A single turn carries every row of the set below to another of its rows. Some are shown first; where does it send the rows asked next?
j2: [-19.5  -2.5  17.7 -26.7  -8.8  17.9  -9.5  29.8  -5.6  12.2   2.7 -16.7
 -29.3  24.7  -5.6 -31.4]
j85: [ 29.3   5.4 -13.9  33.5  30.2  -9.7  -3.6 -12.3   0.8   0.0 -19.4  -2.6
 -19.5 -14.4  17.5   6.5]
j578: [  3.0 -48.9 -10.2  17.2  21.9  10.6 -25.0  -7.8  17.5  -7.9  13.3  14.6
 -29.5  17.0  21.3   7.3]
j218: [  6.7  17.4 -58.9   3.5   3.6  30.5  14.2   5.7  -3.5   5.2  12.9  24.2
   5.2  25.9  15.8  -8.4]
j211: [ -9.5  28.0   3.9 -28.2  27.9 -19.4  13.6 -11.5 -23.6  24.6 -11.5  13.2
  -8.3  34.8  -7.7  -8.8]
j700: [ -7.4 -15.8  16.0 -19.9  16.0 -29.5   8.6  -4.9  19.4  -9.9  32.7  14.6
  45.5  11.0  -5.7   7.9]
j590: [ -0.4  -8.1  16.8   5.3  -9.2 -22.5   9.8  28.5   3.2 -24.8   4.4 -16.8
  38.7 -16.6  -5.4 -13.8]
j332: [ -7.0  25.2   1.6 -36.3  36.3  -7.2  11.4  -7.2 -18.1  34.5  -4.8  -1.9
  -8.0  30.4  11.2 -12.2]
j255: [ 23.3  -6.9 -18.0  37.8  29.3  -5.9  -6.8 -11.4  -1.1  -1.3 -19.3   0.0
 -20.2 -12.2  24.9   3.1]
j548: [  6.4 -50.3  -3.2   8.7  12.4  10.7 -24.9  -3.8  22.9  -5.6  17.7  19.6
 -31.3  20.1  16.4   4.7]
j920: [ -3.1 -51.0  -7.7  16.4  26.8  12.6 -23.3 -12.9  22.5  -7.4   7.4  15.2
 -25.8  12.2   8.5   2.9]
j371: [ 19.7 -11.1 -18.3  34.3  29.7  -4.3  -4.6 -18.9   0.5   2.2 -22.3   5.7
 -17.4 -19.1  17.0  -6.0]
j859: [  3.3  -6.9  19.1   3.9 -12.5 -24.2   8.0  24.8  14.3 -12.8  -1.1 -13.9
  40.9 -15.8  -5.9 -18.2]
j68: [-19.3  -6.1  17.3 -29.8   6.1  15.4  -8.2  28.7  -0.3  23.3  -9.3 -21.3
 -22.6  35.0   0.5 -29.1]
j991: [ 12.3   4.1 -47.6  19.2 -14.0  12.0  17.7  22.3   2.2  -4.4  -2.3  32.0
  29.6  17.4   9.7  -5.6]
j258: [ 10.3 -43.3  -7.9   7.9  10.9   8.4 -24.6 -14.5  27.9  -3.8  19.9  15.4
 -32.3  25.4  15.8  -3.1]
j191: [ -9.0  24.0 -44.7 -12.9   7.5  28.2  17.7  14.8   7.8  -7.0  31.4   6.5
  25.1  34.6  -2.3   0.3]
j796: [ -9.0 -19.7  13.2 -18.2  13.7 -31.4  10.6  -0.1   5.3 -18.5  32.0  19.4
  44.7  11.8  -2.0  11.5]
j792: [ 30.7   5.4 -14.3  35.5  24.8 -14.2  -6.7 -14.9   8.1   1.9 -25.2  -4.5
 -21.2  -2.2  13.6   0.7]
j30: [ 13.0 -11.5   9.5   3.2  -2.2 -20.2  12.6  27.0   8.5 -31.3  -3.2 -29.7
  31.8 -11.0  -9.1 -18.0]
j782: [-24.6   3.6  17.0 -26.1  -2.8  14.5 -10.5  28.2  -5.9  18.1   1.1 -18.6
 -26.7  34.4   1.6 -26.9]
j328: [ 10.5  -4.9  14.4   2.5  -7.7 -18.3  11.8  30.8   2.3 -25.2   0.6 -23.9
  29.9 -21.3  -6.0 -16.0]
j596: [ -7.3   1.8 -42.1  15.0  10.8  28.2   6.6  19.6  25.3 -24.5  19.4   6.3
  23.0  32.3 -10.8  17.2]
j480: [-22.7  -0.6  14.0 -28.5  -6.3  15.7  -7.3  20.6  -3.1   5.6   3.8 -19.4
 -27.0  28.8 -14.7 -36.9]
j38: [  6.5 -30.2   6.3 -24.8  17.6 -32.8  14.9  -4.3   6.9 -18.5  26.6  22.4
  39.8  21.0   0.1   4.8]
j684: [ -8.1   3.3 -40.1  18.5   6.5  33.6   1.8  33.5  14.8  -4.6 -12.8   8.2
   0.8  47.7  -7.9  10.7]
j823: [ -1.8 -26.7  13.6 -24.9  19.3 -30.2  11.8   0.9   6.9 -15.1  30.3  25.9
  37.9  19.5  -2.3  15.8]
j620: [ -9.1  31.8   5.7 -29.6  34.5 -14.7  11.5  -8.0 -23.9  27.2  -5.5  11.2
 -10.7  30.7  -0.7   2.6]
j961: [-13.0  32.7   5.7 -29.8  29.1 -11.0   7.8  -3.1 -23.4  31.8  -3.5   2.8
 -11.2  34.7   8.7  -5.6]
j144: [ -3.8  12.0 -31.5   6.9 -14.0  15.5  15.8  44.1   2.4   2.9 -16.5  16.4
  26.4  41.7  -5.0  -3.1]

j255 goes to j590
j700 goes to j332
And these:
j191 goes to j218
j548 goes to j823
j30 goes to j480

A single turn carries every row of the set below to another of its rows. Some are shown first; where does it send the rows asked next?
j384: [  5.8  21.1 -22.5  -5.6 -18.1 -14.6  29.9   7.8 -32.7  14.8 -34.3 -16.6
 -20.9  -3.8]
j7: [  5.9   7.2  -4.9   1.8  -3.2  -2.9  26.1  51.4   0.9   2.8 -54.7 -12.3
   6.6  -3.5]
j725: [-15.0 -42.5 -16.1 -31.8  -8.0  -8.0 -16.0   6.1  26.8  22.6 -18.1 -19.2
  -3.0   6.2]
j219: [ -4.0 -17.4  -8.1 -17.9 -20.3   6.8 -21.5  17.0   5.2  24.2 -38.9 -30.5
 -27.6 -11.8]
j220: [-57.0  -4.9  -7.8 -36.1  25.0   5.5   4.0  15.6  35.9  14.2  14.7 -13.5
 -12.6 -17.0]
j909: [ -8.9 -14.8  -5.6 -17.1  29.0   7.8  16.1  28.5  50.6   9.1  10.9 -16.9
   4.3  28.0]
j633: [-47.8  10.3 -10.9 -33.0  38.9  -2.9  -5.0  32.9  23.5  26.8   1.0  -5.3
  -7.7 -22.8]
j900: [-12.2 -15.2 -14.1 -24.1 -29.6   9.3 -11.1  15.0   3.9  13.4 -38.9 -36.6
 -28.0 -11.7]
j751: [-42.0 -37.6 -22.6 -26.2  19.9   8.0  29.3  -0.4  27.2  -4.2   8.2  -1.8
  -1.0  -5.7]
j228: [-40.1  10.2   3.3  12.7  12.0 -15.1  10.3   2.9 -32.9  24.5 -16.2   1.5
  15.0 -25.2]
j555: [-37.0   3.9 -10.8 -35.4  36.8   2.0   1.0  29.3  21.9  32.5   3.0   3.9
 -16.6 -29.9]
j295: [ 10.8  39.5 -13.8  -1.6   2.2  -0.2  33.8  23.2 -10.5   1.4 -25.6 -13.7
 -34.3 -18.4]
j937: [ -4.8  28.1  15.4  14.4  -6.5 -16.1  24.4  40.5  -6.6  25.7 -31.2 -16.6
   1.2  13.4]
j354: [-19.7 -23.7 -15.5 -31.4  22.7 -17.6  19.3  11.1  27.0  12.2  -4.5 -13.3
  30.9  35.8]
j604: [ -1.7  25.2   7.5 -14.0  43.7   5.3  14.0   2.8  23.4  -8.5  19.3  -9.7
  29.9   8.3]
j588: [-10.0   4.4 -48.1 -36.2  31.9   0.7   9.8 -17.1   9.1 -20.3 -23.9 -31.6
  11.3   8.0]
j14: [-40.5 -15.7  -1.0 -17.3  16.5  13.3  36.0 -13.4  21.1   5.4  29.0  -9.3
   2.7  14.0]
j597: [-12.4  -0.1  19.9  -6.8  -8.3  46.5  20.5  14.0  10.0  -2.0 -37.3 -17.6
 -11.6 -29.2]
j657: [  9.8   3.1 -17.8  -2.8 -18.0   8.3  -2.3   5.9  -4.6  17.5 -49.3 -26.3
 -31.9 -18.7]
j718: [-18.0  -9.8 -16.5  -6.9   0.3  41.4  11.0 -19.2   3.2   1.6 -17.2 -36.8
  31.1  26.0]
j494: [ -8.3  19.2  -5.9  12.2 -22.0  25.2  19.7   1.5 -13.1  16.8 -33.7 -34.8
  21.3  26.1]
j96: [  1.5  49.4   4.4  -6.7  35.9  -0.9  12.4   5.6 -19.8  -4.7  -8.3 -12.6
  27.6  -8.5]
j95: [  8.6  53.9  -1.7 -10.7  18.8  -5.9  19.6   7.7 -27.0  12.7 -14.9  -5.7
   5.0 -20.1]
j468: [-32.0 -17.4 -23.4 -11.9   8.6  30.4  17.5 -20.3   6.6  -7.9   8.0 -26.0
  33.5  13.8]
j437: [-28.2  28.1 -15.3 -15.2  21.1  -7.1   8.1  55.2  12.1  19.5 -33.8  -3.0
  -9.8 -31.3]
j772: [-13.5  -8.3 -13.5  -2.1   5.8  34.2  18.6 -34.3   1.0   3.0 -19.5 -29.6
  26.5  23.6]
j496: [-11.2  14.9 -20.4 -35.3   9.8  11.0  -6.1  11.1  11.1  34.5  32.1 -29.3
 -25.5  10.6]
j977: [ -8.8  51.3  -3.9  -1.7  33.8  -3.2  15.1  11.2 -21.5 -10.0   5.0 -14.4
  19.4 -10.6]

j718 goes to j96
j937 goes to j909
And these:
j437 goes to j725
j95 goes to j220
j295 goes to j751
j228 goes to j496
j977 goes to j555

